In the data rows, the value 128 means zero.
One hidden rule gives every row of this table a label. Here are some rows, each with its label.
[78, 116, 85, 59, 100, 165, 14, 100, 154, 174, 123, 220, 92, 128, 199, 114, 110, 98, 175, 132, 143, 123, 148, 118, 122, 137, 133, 204, 9, 144, 155, 168] e
[188, 105, 128, 126, 102, 77, 64, 123, 131, 158, 118, 209, 158, 123, 151, 185, 102, 137, 102, 104, 68, 113, 121, 131, 57, 166, 107, 34, 101, 129, 105, 81] e
[148, 124, 158, 137, 62, 200, 86, 131, 127, 119, 121, 156, 129, 132, 112, 156, 130, 138, 72, 111, 95, 143, 109, 131, 189, 132, 150, 187, 152, 106, 143, 123] e
[139, 129, 141, 139, 128, 72, 39, 112, 123, 154, 115, 136, 142, 128, 153, 132, 79, 125, 122, 102, 100, 97, 155, 118, 57, 101, 94, 51, 161, 125, 140, 97] e
[255, 103, 150, 157, 105, 33, 26, 80, 163, 169, 195, 205, 127, 131, 170, 207, 135, 139, 105, 107, 87, 131, 102, 145, 0, 170, 93, 23, 76, 134, 82, 0] e
[207, 124, 103, 143, 126, 13, 98, 130, 136, 157, 158, 255, 153, 128, 119, 169, 84, 129, 137, 75, 86, 134, 105, 145, 25, 155, 112, 73, 52, 90, 101, 61] d
[158, 133, 148, 125, 74, 132, 23, 109, 152, 197, 138, 162, 104, 143, 165, 141, 76, 125, 114, 123, 110, 129, 146, 111, 83, 129, 119, 84, 139, 165, 82, 18] f
[138, 121, 83, 153, 110, 70, 154, 135, 143, 159, 149, 91, 149, 112, 88, 115, 147, 120, 187, 119, 98, 120, 102, 128, 108, 179, 106, 120, 120, 122, 146, 105] f
[54, 140, 68, 87, 136, 106, 93, 116, 108, 159, 126, 112, 138, 145, 138, 78, 114, 117, 128, 146, 152, 121, 124, 129, 154, 132, 120, 152, 146, 151, 137, 116] e
[78, 144, 168, 125, 87, 128, 178, 114, 112, 120, 93, 157, 102, 118, 93, 84, 106, 125, 105, 175, 156, 137, 157, 110, 159, 64, 127, 133, 162, 125, 119, 58] g
[130, 104, 90, 148, 151, 183, 105, 152, 132, 138, 149, 135, 132, 140, 130, 173, 153, 132, 125, 111, 127, 162, 106, 150, 107, 179, 133, 139, 97, 133, 158, 177] d
[156, 126, 99, 145, 125, 132, 91, 158, 145, 150, 147, 225, 132, 138, 145, 155, 176, 105, 162, 114, 90, 125, 94, 138, 107, 139, 122, 81, 120, 113, 120, 114] d
[96, 145, 55, 144, 173, 115, 102, 119, 135, 123, 94, 111, 135, 116, 118, 130, 103, 129, 161, 138, 154, 124, 135, 117, 143, 98, 126, 83, 126, 123, 116, 113] e
[159, 115, 151, 144, 155, 135, 145, 178, 131, 110, 133, 133, 131, 123, 147, 130, 189, 155, 110, 88, 149, 151, 110, 144, 195, 149, 149, 191, 113, 165, 154, 141] d
[86, 147, 145, 119, 159, 126, 87, 132, 119, 136, 111, 136, 128, 117, 157, 115, 184, 125, 151, 150, 123, 131, 135, 141, 128, 131, 127, 146, 125, 128, 154, 143] e
[129, 117, 93, 131, 119, 68, 42, 141, 164, 143, 148, 210, 130, 113, 140, 172, 117, 109, 160, 107, 111, 123, 113, 146, 68, 128, 93, 143, 32, 112, 129, 104] e
[159, 117, 138, 120, 80, 221, 118, 145, 146, 125, 120, 150, 71, 141, 149, 90, 114, 129, 92, 150, 169, 155, 163, 120, 157, 121, 142, 142, 112, 167, 142, 202] e
[113, 142, 93, 126, 149, 101, 164, 126, 126, 135, 137, 117, 171, 104, 73, 83, 176, 126, 149, 121, 143, 108, 130, 142, 104, 114, 115, 131, 126, 72, 160, 139] f
[77, 154, 133, 123, 103, 86, 165, 118, 108, 125, 103, 96, 143, 109, 94, 107, 174, 132, 149, 152, 112, 93, 120, 115, 45, 95, 122, 35, 137, 108, 86, 54] g
[137, 134, 44, 116, 132, 89, 180, 168, 119, 87, 127, 92, 161, 118, 136, 105, 158, 129, 187, 139, 123, 96, 148, 132, 151, 146, 124, 175, 114, 89, 136, 145] e
[98, 132, 55, 97, 195, 132, 52, 143, 162, 129, 186, 255, 148, 114, 142, 130, 157, 129, 173, 118, 108, 122, 82, 141, 119, 168, 127, 181, 65, 123, 151, 102] e
[91, 116, 139, 83, 133, 161, 63, 111, 130, 144, 124, 126, 107, 133, 128, 137, 68, 121, 164, 159, 138, 123, 124, 111, 105, 66, 106, 137, 121, 138, 126, 117] d
[80, 117, 150, 135, 102, 210, 117, 151, 147, 113, 142, 136, 119, 138, 164, 87, 91, 122, 124, 145, 147, 125, 138, 122, 172, 119, 150, 226, 118, 147, 172, 173] e
[59, 136, 108, 84, 155, 112, 111, 124, 125, 118, 111, 120, 112, 121, 116, 61, 131, 103, 161, 129, 161, 137, 141, 118, 135, 80, 156, 167, 89, 147, 152, 155] e
[114, 152, 119, 158, 118, 110, 189, 135, 115, 115, 133, 121, 136, 121, 90, 120, 159, 138, 158, 142, 125, 117, 113, 123, 112, 108, 107, 99, 188, 88, 79, 90] g
[159, 115, 104, 108, 173, 91, 90, 140, 156, 153, 158, 223, 125, 108, 167, 195, 122, 119, 152, 109, 109, 130, 89, 140, 124, 134, 122, 143, 71, 97, 132, 159] d
[55, 152, 55, 89, 196, 69, 172, 142, 98, 147, 116, 99, 158, 109, 123, 72, 193, 109, 122, 154, 155, 115, 116, 130, 136, 115, 130, 201, 141, 108, 131, 157] e
[48, 128, 96, 79, 152, 194, 85, 113, 143, 133, 157, 113, 99, 124, 143, 104, 115, 107, 147, 149, 160, 131, 133, 123, 195, 95, 140, 155, 128, 135, 177, 107] e
[116, 121, 150, 106, 138, 197, 135, 141, 137, 109, 133, 1, 98, 120, 126, 107, 102, 115, 147, 147, 142, 149, 131, 121, 163, 66, 144, 242, 129, 163, 117, 142] d
[103, 131, 207, 172, 72, 195, 201, 140, 132, 72, 94, 19, 95, 159, 104, 146, 147, 150, 67, 104, 179, 168, 150, 128, 156, 175, 183, 204, 202, 171, 113, 239] g
[88, 137, 89, 127, 170, 51, 160, 130, 132, 132, 117, 86, 131, 125, 122, 121, 152, 117, 153, 146, 110, 122, 151, 112, 126, 79, 117, 110, 133, 125, 128, 114] e
[86, 154, 71, 152, 145, 68, 154, 126, 104, 150, 96, 84, 154, 96, 126, 106, 158, 129, 177, 138, 116, 130, 126, 130, 113, 79, 117, 91, 132, 148, 156, 107] e
[112, 132, 205, 96, 65, 191, 113, 135, 120, 181, 106, 107, 69, 149, 119, 132, 87, 127, 93, 170, 198, 134, 201, 98, 152, 38, 132, 178, 99, 180, 131, 94] f
[119, 148, 4, 128, 174, 129, 118, 133, 137, 141, 127, 156, 107, 109, 158, 95, 143, 105, 139, 132, 104, 97, 124, 127, 108, 150, 111, 151, 99, 85, 151, 96] e
[156, 119, 107, 124, 164, 169, 233, 156, 135, 140, 176, 200, 172, 135, 189, 164, 180, 110, 159, 123, 97, 145, 103, 138, 139, 156, 117, 124, 70, 116, 156, 225] d
[0, 145, 75, 92, 213, 204, 142, 166, 111, 112, 109, 89, 137, 113, 108, 50, 83, 122, 131, 185, 212, 98, 177, 113, 196, 60, 126, 255, 112, 110, 207, 162] f
[138, 139, 164, 144, 123, 99, 63, 118, 121, 145, 107, 77, 150, 141, 102, 142, 59, 122, 145, 123, 116, 115, 129, 128, 77, 93, 120, 141, 175, 126, 126, 95] f
[178, 95, 133, 135, 160, 136, 113, 121, 148, 129, 144, 180, 125, 163, 160, 164, 115, 120, 71, 109, 123, 132, 99, 131, 105, 173, 131, 143, 102, 172, 160, 73] d
[82, 135, 96, 113, 155, 167, 170, 124, 140, 112, 135, 137, 96, 131, 174, 146, 74, 125, 130, 165, 159, 133, 119, 119, 154, 115, 142, 241, 83, 135, 198, 153] e
[171, 115, 104, 173, 163, 37, 75, 149, 131, 133, 163, 161, 156, 122, 138, 194, 193, 127, 160, 102, 58, 136, 84, 150, 88, 205, 104, 0, 54, 94, 142, 141] d
[114, 126, 165, 162, 135, 68, 255, 146, 81, 83, 132, 137, 172, 106, 101, 150, 214, 132, 105, 109, 93, 129, 97, 148, 140, 186, 125, 120, 160, 114, 112, 179] e
[168, 146, 146, 150, 143, 102, 62, 92, 124, 177, 165, 158, 156, 121, 134, 161, 111, 126, 130, 111, 70, 84, 133, 131, 14, 157, 80, 12, 102, 79, 103, 0] e
[99, 131, 100, 113, 138, 110, 188, 150, 120, 68, 122, 154, 124, 123, 116, 94, 212, 118, 134, 133, 185, 143, 90, 127, 167, 107, 161, 191, 144, 138, 190, 244] e
[114, 135, 218, 164, 125, 172, 179, 138, 129, 119, 88, 85, 116, 125, 95, 123, 146, 146, 102, 131, 131, 118, 145, 123, 179, 113, 136, 71, 206, 153, 97, 99] f
[89, 130, 117, 140, 119, 203, 215, 142, 123, 88, 143, 162, 103, 125, 134, 153, 113, 147, 115, 134, 178, 152, 125, 132, 241, 114, 177, 209, 108, 150, 132, 255] f
[104, 110, 115, 81, 85, 183, 60, 102, 154, 146, 136, 172, 117, 140, 184, 138, 63, 104, 117, 120, 144, 145, 146, 138, 82, 105, 128, 176, 71, 148, 154, 47] e
[122, 128, 172, 138, 111, 104, 123, 112, 110, 143, 115, 135, 131, 127, 150, 128, 125, 131, 105, 138, 102, 103, 134, 115, 79, 150, 104, 68, 148, 121, 99, 71] f
[81, 145, 78, 160, 185, 26, 153, 160, 103, 106, 125, 67, 143, 113, 96, 101, 255, 125, 162, 124, 91, 100, 86, 162, 172, 111, 121, 175, 145, 81, 147, 101] f
[226, 100, 195, 138, 86, 201, 138, 158, 184, 108, 196, 231, 135, 139, 163, 211, 79, 135, 71, 84, 101, 148, 80, 159, 140, 198, 176, 77, 33, 153, 148, 210] e
[128, 130, 207, 118, 108, 200, 135, 151, 151, 100, 154, 166, 70, 157, 159, 136, 34, 123, 50, 149, 155, 164, 140, 110, 156, 88, 154, 129, 90, 156, 145, 93] f
[171, 123, 200, 173, 120, 68, 147, 107, 139, 134, 122, 109, 121, 116, 80, 138, 151, 137, 106, 97, 83, 124, 129, 130, 54, 210, 111, 65, 191, 90, 72, 143] f
[202, 138, 192, 169, 37, 150, 130, 108, 89, 116, 80, 58, 110, 136, 81, 138, 112, 153, 96, 90, 92, 143, 140, 119, 69, 131, 130, 93, 235, 115, 53, 93] g
[130, 126, 40, 114, 173, 48, 231, 193, 142, 120, 128, 161, 143, 95, 111, 104, 197, 118, 186, 122, 105, 108, 68, 165, 164, 144, 139, 186, 125, 94, 170, 248] d
[124, 129, 103, 93, 128, 182, 64, 109, 113, 158, 131, 142, 111, 134, 194, 93, 47, 99, 172, 153, 157, 130, 163, 109, 149, 83, 136, 124, 120, 145, 143, 61] e
[52, 142, 183, 128, 116, 193, 147, 118, 66, 124, 85, 41, 101, 122, 30, 97, 145, 137, 89, 159, 149, 128, 177, 108, 162, 66, 126, 129, 222, 134, 117, 140] g
[152, 123, 52, 141, 146, 73, 151, 152, 142, 98, 134, 210, 186, 114, 90, 159, 174, 120, 140, 109, 122, 135, 105, 146, 171, 156, 139, 155, 82, 125, 95, 178] e
[102, 104, 176, 140, 79, 145, 66, 139, 160, 127, 166, 184, 155, 142, 196, 139, 104, 109, 141, 116, 161, 156, 94, 140, 156, 137, 133, 155, 57, 160, 159, 180] e
[89, 123, 74, 115, 80, 185, 154, 149, 129, 84, 105, 148, 129, 137, 172, 122, 102, 124, 120, 127, 200, 130, 141, 134, 134, 114, 152, 147, 136, 162, 128, 178] e
[150, 114, 175, 141, 153, 166, 91, 120, 136, 101, 114, 151, 140, 131, 139, 115, 81, 131, 106, 144, 143, 147, 140, 125, 142, 122, 132, 132, 151, 146, 98, 99] d
[124, 119, 221, 155, 83, 177, 192, 122, 116, 138, 91, 19, 115, 149, 75, 150, 83, 151, 96, 89, 147, 135, 129, 111, 121, 145, 145, 115, 171, 146, 71, 137] f
[28, 124, 148, 100, 170, 178, 172, 136, 133, 118, 88, 82, 109, 134, 119, 91, 65, 121, 126, 124, 136, 126, 133, 116, 139, 124, 134, 161, 76, 115, 174, 163] d
[179, 103, 183, 170, 148, 120, 185, 131, 137, 96, 149, 223, 129, 146, 160, 173, 151, 120, 101, 68, 113, 141, 118, 149, 134, 166, 159, 73, 80, 133, 107, 213] d
[157, 122, 134, 153, 143, 87, 116, 107, 147, 139, 133, 185, 138, 124, 127, 150, 181, 126, 68, 136, 77, 127, 144, 139, 110, 93, 134, 159, 111, 135, 128, 158] d
[67, 138, 106, 92, 166, 156, 225, 160, 114, 125, 119, 110, 112, 110, 92, 106, 200, 119, 156, 138, 125, 131, 155, 129, 115, 87, 140, 228, 123, 129, 163, 141] f
[120, 128, 57, 120, 65, 202, 176, 108, 149, 145, 107, 78, 108, 147, 189, 130, 79, 132, 112, 121, 137, 139, 123, 115, 156, 79, 145, 210, 61, 157, 133, 117] f
[131, 129, 101, 127, 118, 128, 255, 165, 129, 95, 148, 109, 174, 124, 66, 92, 204, 147, 87, 117, 114, 118, 71, 163, 136, 173, 126, 142, 140, 118, 108, 188] g
[155, 123, 89, 167, 107, 140, 255, 162, 100, 89, 131, 113, 168, 129, 76, 170, 219, 150, 113, 98, 130, 113, 114, 145, 149, 185, 156, 128, 94, 122, 117, 190] f
[169, 133, 66, 133, 192, 163, 100, 119, 123, 155, 140, 177, 148, 112, 110, 143, 186, 121, 165, 103, 112, 106, 104, 135, 139, 158, 128, 99, 122, 118, 118, 118] f
[117, 125, 167, 119, 88, 183, 34, 88, 114, 153, 137, 75, 108, 141, 153, 109, 81, 139, 121, 141, 105, 121, 154, 119, 100, 123, 121, 97, 94, 161, 122, 52] e
[107, 120, 101, 82, 151, 149, 132, 171, 142, 103, 151, 174, 121, 124, 155, 126, 86, 123, 141, 118, 138, 157, 85, 142, 152, 126, 133, 210, 43, 154, 155, 185] d
[63, 117, 113, 103, 94, 133, 167, 151, 141, 125, 138, 213, 109, 126, 161, 144, 128, 121, 131, 148, 173, 130, 118, 124, 163, 99, 126, 244, 62, 122, 165, 153] e
[91, 136, 79, 120, 180, 79, 119, 115, 126, 121, 103, 103, 125, 121, 122, 87, 73, 104, 189, 157, 141, 101, 126, 129, 136, 98, 117, 147, 141, 110, 171, 139] e
[255, 98, 255, 195, 6, 141, 56, 86, 122, 182, 143, 171, 102, 143, 190, 216, 61, 145, 71, 86, 75, 148, 115, 118, 15, 203, 124, 8, 131, 157, 58, 24] e
Which label does each new row get?
[124, 122, 118, 106, 161, 72, 153, 125, 143, 125, 126, 172, 132, 133, 180, 131, 172, 106, 133, 139, 121, 141, 103, 131, 167, 120, 135, 164, 125, 87, 162, 154] ~ d
[193, 122, 105, 145, 170, 91, 162, 144, 149, 100, 136, 190, 146, 113, 180, 127, 160, 119, 166, 131, 122, 121, 111, 150, 103, 162, 112, 109, 152, 120, 149, 175] ~ d
[151, 121, 76, 109, 189, 128, 113, 121, 139, 152, 152, 228, 119, 118, 180, 158, 147, 123, 142, 116, 99, 145, 100, 145, 134, 198, 113, 150, 118, 125, 146, 170] ~ d
[75, 143, 73, 122, 216, 79, 255, 151, 100, 126, 113, 81, 161, 108, 70, 88, 194, 135, 121, 126, 146, 107, 137, 118, 163, 81, 111, 154, 165, 90, 122, 231] ~ f
[95, 132, 162, 138, 105, 87, 94, 133, 128, 134, 122, 134, 90, 119, 151, 139, 178, 134, 140, 102, 150, 132, 148, 127, 93, 109, 111, 108, 160, 130, 80, 64] ~ f
[185, 117, 90, 149, 168, 136, 34, 122, 141, 170, 161, 183, 99, 129, 153, 152, 121, 113, 124, 127, 94, 126, 101, 128, 112, 143, 118, 88, 118, 121, 149, 94] ~ d
[194, 118, 107, 109, 175, 46, 12, 154, 127, 153, 152, 234, 121, 116, 150, 135, 154, 121, 126, 145, 101, 131, 123, 134, 119, 84, 121, 144, 101, 119, 148, 81] ~ d
[109, 145, 134, 118, 143, 121, 150, 151, 112, 94, 111, 50, 126, 115, 119, 94, 132, 125, 104, 124, 106, 122, 132, 128, 164, 164, 132, 84, 146, 108, 146, 124] ~ e
[123, 117, 179, 148, 156, 87, 182, 154, 150, 131, 117, 115, 166, 118, 116, 164, 196, 129, 128, 106, 82, 145, 118, 139, 165, 209, 127, 59, 165, 101, 121, 55] ~ d
[99, 107, 159, 123, 167, 245, 94, 119, 151, 123, 119, 127, 126, 126, 128, 92, 67, 111, 129, 136, 159, 135, 158, 111, 181, 90, 142, 199, 82, 167, 118, 122] ~ d
[124, 150, 89, 134, 175, 63, 173, 123, 98, 126, 135, 95, 172, 94, 65, 112, 206, 135, 155, 136, 115, 121, 115, 137, 105, 170, 113, 57, 134, 80, 103, 87] ~ f
[96, 146, 62, 86, 161, 117, 166, 139, 137, 110, 145, 122, 135, 132, 160, 115, 124, 107, 176, 146, 129, 104, 126, 132, 158, 126, 110, 148, 86, 132, 163, 139] ~ e
[160, 95, 195, 134, 46, 202, 82, 101, 154, 135, 142, 110, 102, 134, 135, 128, 50, 128, 79, 112, 133, 151, 148, 126, 141, 124, 152, 111, 51, 148, 131, 120] ~ e
[131, 144, 100, 174, 220, 37, 255, 149, 122, 113, 117, 142, 208, 109, 94, 175, 255, 146, 180, 93, 106, 108, 101, 139, 115, 209, 124, 23, 102, 49, 133, 165] ~ f
[214, 116, 195, 150, 108, 162, 105, 128, 112, 132, 109, 92, 107, 140, 149, 128, 159, 155, 68, 90, 93, 125, 147, 124, 94, 178, 109, 103, 106, 103, 50, 89] ~ e
[226, 107, 235, 165, 34, 164, 100, 83, 156, 160, 189, 193, 103, 154, 196, 176, 55, 129, 68, 100, 99, 136, 131, 123, 113, 170, 138, 71, 95, 174, 104, 119] ~ e
[176, 112, 208, 167, 84, 230, 93, 76, 146, 136, 116, 141, 104, 151, 127, 127, 71, 133, 95, 123, 129, 158, 111, 117, 93, 122, 144, 137, 57, 190, 109, 74] ~ e
[176, 146, 80, 125, 153, 100, 171, 150, 111, 139, 120, 157, 150, 102, 83, 124, 209, 124, 137, 111, 104, 108, 98, 141, 115, 151, 111, 28, 143, 111, 128, 129] ~ f
[121, 132, 37, 82, 197, 183, 200, 147, 153, 108, 161, 194, 163, 129, 164, 117, 133, 128, 160, 137, 158, 136, 104, 148, 210, 94, 132, 193, 88, 141, 179, 223] ~ e
[98, 125, 108, 117, 131, 95, 110, 152, 120, 128, 154, 135, 141, 118, 135, 110, 161, 125, 158, 132, 160, 121, 118, 125, 151, 104, 114, 151, 55, 140, 179, 149] ~ d
[94, 151, 103, 102, 156, 87, 47, 104, 134, 153, 108, 78, 125, 123, 135, 130, 123, 120, 111, 152, 123, 108, 149, 120, 106, 109, 116, 78, 106, 108, 118, 64] ~ e
[149, 150, 1, 127, 157, 101, 96, 146, 125, 159, 130, 91, 124, 121, 145, 115, 139, 113, 220, 139, 115, 113, 136, 129, 138, 142, 112, 160, 52, 116, 139, 129] ~ e
[69, 139, 41, 99, 255, 65, 255, 173, 110, 102, 121, 102, 186, 84, 102, 81, 255, 121, 224, 174, 144, 125, 78, 146, 142, 173, 114, 216, 104, 71, 183, 220] ~ f
[191, 117, 107, 120, 93, 121, 161, 131, 137, 155, 133, 168, 132, 133, 139, 167, 166, 127, 92, 90, 101, 118, 139, 139, 101, 139, 121, 114, 125, 112, 137, 107] ~ e
[94, 131, 136, 124, 103, 190, 0, 103, 137, 175, 115, 88, 98, 138, 135, 90, 41, 123, 112, 143, 141, 122, 138, 98, 125, 104, 122, 133, 167, 163, 141, 131] ~ f
[64, 133, 43, 110, 196, 67, 179, 142, 106, 95, 104, 82, 134, 119, 68, 113, 194, 136, 165, 158, 179, 95, 124, 133, 161, 172, 132, 114, 188, 105, 154, 148] ~ f
[123, 132, 82, 95, 150, 135, 35, 116, 135, 171, 119, 152, 122, 126, 152, 131, 55, 99, 196, 164, 74, 124, 160, 120, 47, 85, 98, 108, 159, 123, 112, 0] ~ e
[104, 108, 192, 204, 103, 150, 150, 118, 115, 113, 112, 119, 103, 148, 90, 150, 61, 154, 86, 103, 115, 128, 131, 116, 51, 151, 135, 21, 203, 142, 77, 153] ~ f
[166, 102, 159, 152, 82, 141, 76, 126, 169, 177, 174, 255, 152, 140, 182, 163, 109, 119, 139, 100, 112, 143, 116, 129, 82, 159, 118, 113, 88, 149, 125, 93] ~ e
[112, 124, 133, 150, 104, 119, 168, 147, 121, 92, 109, 96, 128, 139, 100, 66, 110, 165, 90, 137, 137, 132, 157, 130, 126, 158, 138, 172, 175, 128, 125, 165] ~ f
The hidden rule looks at only part of the columns. Which column or columns, counting from 0, in order?
1 4 14
